One turn moves each row of this set onto another row. After a few examples, where does it send each row asked below?
J_41: [ 13  -7  11  -5  -7  11  22   7   7   3   7  -2 -17  19  -2   5  -9 -11
   1 -23  13   9  -6  -3   4 -12 -15 -14  -3  22  11 -21   1   6 -18   2
   7  -8  12   3 -17   6   8  -4   1  15 -11  13  -3   2  -1  16   9 -10
  10  11  -2  -2  -6   7 -20   2 -14  14  19  25 -17 -16   1  17  13 -10
   7  -5  14   1   0  21]
J_89: [  1   6  12  19  -3  12  -7  -7 -10  -3   8  -3  -3   3  -2  12   5   9
  -7 -14   9   1  -8  13  20 -13  -3  -3   3  24  -6  -9  12  18   4  11
  18  -7  16  -4  -6  -7   7  -7   6   6  11  25   1  12   7  19   2  -4
 -12  12   2   8   6   7   7  -4  -9   5   7   4 -14 -13   1  21 -14 -16
   7  -7  -4 -12  27  16]
J_555: [  3  -8   7  -5   1  22  13  -1  13  13   8  -6 -14   3   7   6  -6  -4
  -1 -17  14   8 -13   2  14  -5  -9  -6 -11  13   3 -21  -3  -4 -15  -2
  12   1   8  13 -24   1  12  -3   6  26  -4  -2  -1  11  -4  12   0  -9
 -10  -2  -3  -9   4   4  -1 -10 -11  21  17  20 -18 -11   1  15   8   2
  21 -16  13 -14  12  42]
J_218: [  9   5  11  11   9 -11   4  -2  -8   0  10   8   5   3  -7  23  -7  -3
  -6 -12  -4 -10 -15   3  14 -11  -4  -5   8  27 -14  16  -8  30  -8  15
  25  22  14 -15 -18  -3  20  -8  -4   2  11  11   2  -3  -9   6  11 -13
 -10   9  -7   5  -3   7   4  -9 -20  15  -2   3 -17 -23   6  13  10   0
   8   8  13  -8  21   8]
J_481: [  1   2   8   7   4   0   9  15  19   0   2 -25 -24   6   1  18  -4  11
  -7 -21  16   2  -3   0   9  -4 -11 -15  -3  22  20  -6  -9  16  -4  -7
  16  16   9  13  19  10  27 -20   2   7 -17  13   4   3   9  17  -1 -11
  -4   5   1   5   6   8 -24   6 -12  34   2   8 -16 -17   9  13   4  -3
  10   2  13  -4  13  20]
J_513: [  0  -7   1  11   3   0   0   5  -7  -7  12   9   2   7  -6  35   3 -20
 -10 -32   8  11  -9  15  13  -3 -12  -4   9  26  -4  15   8  11  -1   8
  21  24   3   0 -16   6  28 -14   6  16  13  10  -1  -2 -11  12  11  -7
 -11   2   3  -1  12  16 -11  -9 -20  10  -1   3 -29 -31  -4  18   4  -6
  -1   8   9  -2  12   1]
J_960: [  6   3  15  -4  -2  12   0   4  -8   6   9   7  -5   0  -7  23   1   0
   8 -12  18  -9  -6  13   4 -14  -9   4   8  24  -3   5  10   9  -3  11
   6  -1   7   6 -17 -16  -2  -8  -2   4  -2   7   2  11   4  13 -10 -11
  -6  12   8  -7  -1   0   4   6 -16   0  11  20 -15  -5  18  13  -9  -8
  -9  10  11 -14  16  28]
J_609: [  2   0  17   2  -1  -2  19   6  11  -5   4  12   9  14  -7  23  -7  -4
  -1 -17  10   1  -4  18  11   0   0 -26  -2  21  -1 -23  -8  23 -10  -9
  17  49   1   7   4   2  12 -15   4  15   0  15   5   0  -9   7  -7  -9
  -4   0  -2  -1  11  11 -11  -7 -12  17 -16   4 -12 -19   0  15  15  -7
  10 -13  13   1   8  16]
J_783: [  5  -5   7   4 -10  10   2   6 -11  -5   0  11 -13  10  -1  17   4  -7
   1 -17  27  -2  -7  16  16 -16 -10   8   1  36  -1   3   4   4  -1  14
   7  -4  10  11 -26  -2  18   1  -6   5   2  12  -6   3  -6   9  -1  -7
 -15  17   6  -8  -3  25  -5  -5  -8   3   5   1 -21  -9  17  13  -5 -13
  -4   2   6 -19  22  25]
J_841: [  0   6  17 -11   4  -4  19   3  12 -15   5  -2   8  18   1  30  -8 -11
  -8  -7   3  -3  -2   7   7   0  -4 -13  19  22 -13  -6 -18  17 -19 -11
  14  38  -1   4  -4   0   3   0  -4  14   0   3   9  -8  -2  17 -14  -7
 -21   6   0   8  15   2 -10  -1  -7  14  -4   5   2 -19  -2  -5  10  -8
   8  -6  17 -10  20   8]
J_127: [ 15   4  20   9  -3  -5   1  18  27  11  10 -25 -12  10  -2  11  -6  12
   1 -18  17  -4  -6  12   1 -14 -25  -8  18  33   1   5  -6   5 -23  -1
  10  26   9   0  -4   2   9  -4 -13  11 -16  16  -5  13 -15  27   2 -10
 -16   7  -3  -2   9   5 -20   3  -9  24  15  13  -9 -13   9  16   5 -13
   8  -6  19 -14   3  11]
J_477: [ 11   4  -1   3  -1   9   2   0  22   3   4 -12 -15  -9   8   2  -3  10
   3 -14  11   0  -7   7   8  -8 -17   0  -3  31  -3  -6   0  -6  -5  -4
  13  26  17  11  14   8  19 -18   8  22 -12  21   9   2  -8  30   4  -8
  -9  -6   7   8   2   4 -14  -6  -9  37   8  -2 -26 -18   7  18  -1  -4
  21 -11  14  -3   7  17]
J_286: [  8   1  15   3   9   9  19   6  12   3   7 -19 -10  24   2  21  -2   4
 -11 -17  11   2 -15 -22  13  -2  -3   4  -3  23  -3 -25  -7  13 -18  -6
  13 -15   7  11 -22   8  13  -2   3   4  -2  10   3   1   1  20   3 -17
  -5   5   1   4  10   8  -7  -3  -6  17  25   6 -13  -7   7  13   3  -7
  26 -10  11 -11  13  15]
J_632: [  1   2   8  -1  -7  11 -11   4 -18   1   9  -4   2  12  -4  19  -2   2
  -9 -12  10   2 -11   4  15  -9 -13   9  -3  19   2   8  21  10   3   4
  10 -18  -2   5  -4   6  13 -10   4   7   1  17   3   1   5  18  -6  -7
  -4  15   2   5  13  13 -10   4 -19   8  -6   4  -4 -11   6  13 -15 -24
   9  -3   3 -11  17  18]
J_822: [  2   0   1  -5  -8   1  18   1   7  -7   8   9  10  12   8  11   1 -17
   0  -9   5   0  -3  18   7  -1   2 -13 -10  22 -13 -12  -9  11 -14 -12
  18  32   0   8   6   5  13 -18   0  23  -2   6   9 -14 -10  15 -18 -14
  -5   0   5   6  10   7 -14  -3 -14  30 -20   6 -10 -17   7   0  11  -9
   8 -14  16   5   7  14]
J_703: [ -1  15   7  11   5   5  -9 -13  -2  -2  18   5  -7   9  -5  28   3 -13
  -6 -14  -7  -2 -14   8   2  -8   1  -6  -1  13  -8  18   0   3  -4   0
  23  21   1   9  -9  -4  21 -20   0  -8   9  -3   6   3 -11  10  -1 -17
  -6  -1   3   6   3  -1   8  -5 -18  15  -4  19  -9 -26  -3   9   3  -7
  -5   6  15  -5   9  12]
J_761: [ 11  -1   3   1   1  10   7  19  13   1   0 -30 -17   4   9  26   4   3
   2 -10   6  -5  -4   6   5  -2 -17  -2   9  26  -6   7 -25  -2  -5 -11
  15  16  15   3  -8  13  18  -2 -17  21 -15  10  -3   5  -1  28  -5 -13
 -27   3  -4   4   2  12 -16  -5  -6  25  19   4  -5 -13  13   4   4   2
  12 -10  15 -10  17  22]
J_708: [  5   3  19  -1  -7 -15  14   7  12 -15   6   0  10  21   2  17  -7 -13
  -6 -21   3   2 -11  16   9   5  -8  -8  10  36 -18  -5 -11   7 -26 -14
   9  38  -1   8  -9   1   4 -10  -6  15   4   9   4  -8 -17  25 -16  -7
 -20   7   4   5  21  16  -7  -1  -6  14  -1  -3  -7 -13  -1  15   9 -11
  12 -14  21  -8  13   4]
J_28: [  6  -7   7   1   6  16  12   0  11   3   7 -25  -2  10  11   7 -21  -3
  -1 -14  10   8 -11  -8  13  -6 -19   2  15  18  -5 -15  15   4 -25  -9
   1   0   5   6 -12  -3   0   5   8  20   3  21  -5   6  -3  25  11  -7
   5   7   9   1  12  10  -3   0  -6  19  16  16 -17 -18   4  13  10 -14
  19  -9  19 -16  19  20]
J_468: [  8   0   6   2   6  -8  -4   9 -16   4   8  -2  12   4   0  26  -3 -17
  -9 -18   4   4 -12  13   3  -4 -18   6  -8  20 -15  27   2  16 -12  -2
  16  26  -8   4 -17   3  29 -21  -5   5  21   9   2  -3 -11  16  -5  -5
  -1   1   2   3   7  11   1   8 -14  21   5  11  -9 -22  11  15  10 -21
   4   3   8 -17  17  19]

J_218 moves to J_703
J_761 moves to J_477
Where do these go?
J_286 moves to J_555
J_609 moves to J_841
J_960 moves to J_632

One turn moves each row of this set onto another row. After a few examples, where does it send each row asked below?
J_352: [ -5  13 -10  22  -5   6   8  -1   1   5   9  14 -14   2   2   0  14   6
   4  14  -8 -24  -3  -3 -12]
J_945: [ -5   8  -9  20   2  -5  -7  -2 -13  -4   3  13  -8  -6   4   6  11   8
   2  16 -14 -13 -13  -4  -6]
J_59: [ 10   7  -4  10  -7  33   7  -6   4   4   1 -16 -10  10  18   2  10  12
   1  23   2  -7  -2  18  -1]
J_302: [ -1  -7   3   5 -13  14  18  -4  19  11   9   6 -10 -11   6   8   1   7
  11  14  -8 -11   6  25  -9]
J_510: [  3   1 -18  12  -9  19 -23   2   1   0  -6  -5  -8   1  13   2   6  14
 -10   9  -8  -4 -12   2  -8]
J_896: [ 26   4  -4   1   9   6 -14   1   5  11   9   9 -23  -2  10   6  10  11
   0  21  -6 -14 -15  27  -4]
J_939: [  3  -5   1  24   3 -11 -13  -8  -6  -2   3  -1  -5 -11   7  10   4  18
   3  20 -15  -3 -19  -1  -3]
J_504: [ -3  -6  -7  12 -11  15 -12  13 -15   3   2 -12 -13   5  17  13  -2   1
   7  10  -5  -6 -21  11  -3]
J_110: [  0   8   8   1 -25  -4  -1  -8   6   9  -9 -15 -11   0   7   2  -3   4
  -2  32 -13 -14  -9  12  -5]
J_795: [  1  -4   1   5 -10  15  21  -5  16  11  11   8  -8 -11  11  10   3   7
   9  16  -8  -9   6  26 -12]
J_968: [  4   0   2  20   3 -12 -12  -7 -12  -2   2   0  -6 -10   8   9   6  21
   4  19 -16  -6 -17   2  -1]
J_917: [ 13  -3   1  15   3  -7   5   7  -9   0  -4   6 -10 -10  21   3  13   3
  -6  17  -7   4 -24   3  -4]
J_548: [  2 -10   8  13 -15  10  14   7  14  25   7  -2 -13  -5   9  11  -1  14
  10   7  -5  -5   1  19 -21]
J_840: [ 11  -2  -4  12  -2   6  12   7  11  -6  -2  -6 -10 -19  25  -4   5   7
  14  15   2   2 -22   5   2]
J_170: [ 17  -2   2  17   0 -13   8  -2   5  13  18  -2 -12 -17   8   5  -7   8
  -2  26 -14  -7  -4  13 -23]
J_775: [ 15   2 -18   5   2  20 -24   5   0   5   4   1 -17   3  14   1   9   6
  -5  19  -1  -7 -16  16  -3]
J_69: [ 20   1   1  19  -3 -13   9  -1   8  14  14  -1 -13 -14   9   5  -4  10
  -3  24 -14  -9  -3  11 -27]
J_289: [  2 -13   4  19 -12  11  -1  17  -5  24   2  -9 -14   5  11  12   3  13
   7  10  -3   4  -9  12 -20]
J_2: [  2   1  -3   9 -19  19  -5   1  18  13   0 -16 -11  10   7  -3   3  -4
  10  31  -4 -14  -5   8  -2]
J_161: [  9   7  -5   8  -9  32   6  -7   5   4  -2 -15  -9   8  17  -3  12  11
   1  20   2  -8   3  18  -2]
J_291: [ 16   6   0   5   2 -14   3  -1   4  19   1  10 -23 -21   4   2   9  17
   1  12  -3 -13  -8  19 -11]
J_262: [  2   0 -21  10  -7  16 -23   4   1   0  -6  -1  -7   0  13   0   6   6
  -9   8  -6  -1 -13   3  -7]
J_961: [  3  15   5  11 -11  11  14  -5  19  10   8   9 -18   4   4   4   8  20
  15  21  -6 -17  -4  10 -17]
J_992: [ 13   7  11  10 -12 -19   5  -5   2  13   0  -8 -11  -8   4   3  -2   9
  -5  29 -18 -11  -4  10 -16]
J_643: [  9  -1  -2  10  -9  26  12  -2  17  -1   1 -12  -9  -2  23  -1   7  10
  14  19   6  -2 -14  14   4]

J_2 moves to J_504
J_110 moves to J_289
Where do these go?
J_992 moves to J_548
J_262 moves to J_968
J_510 moves to J_939

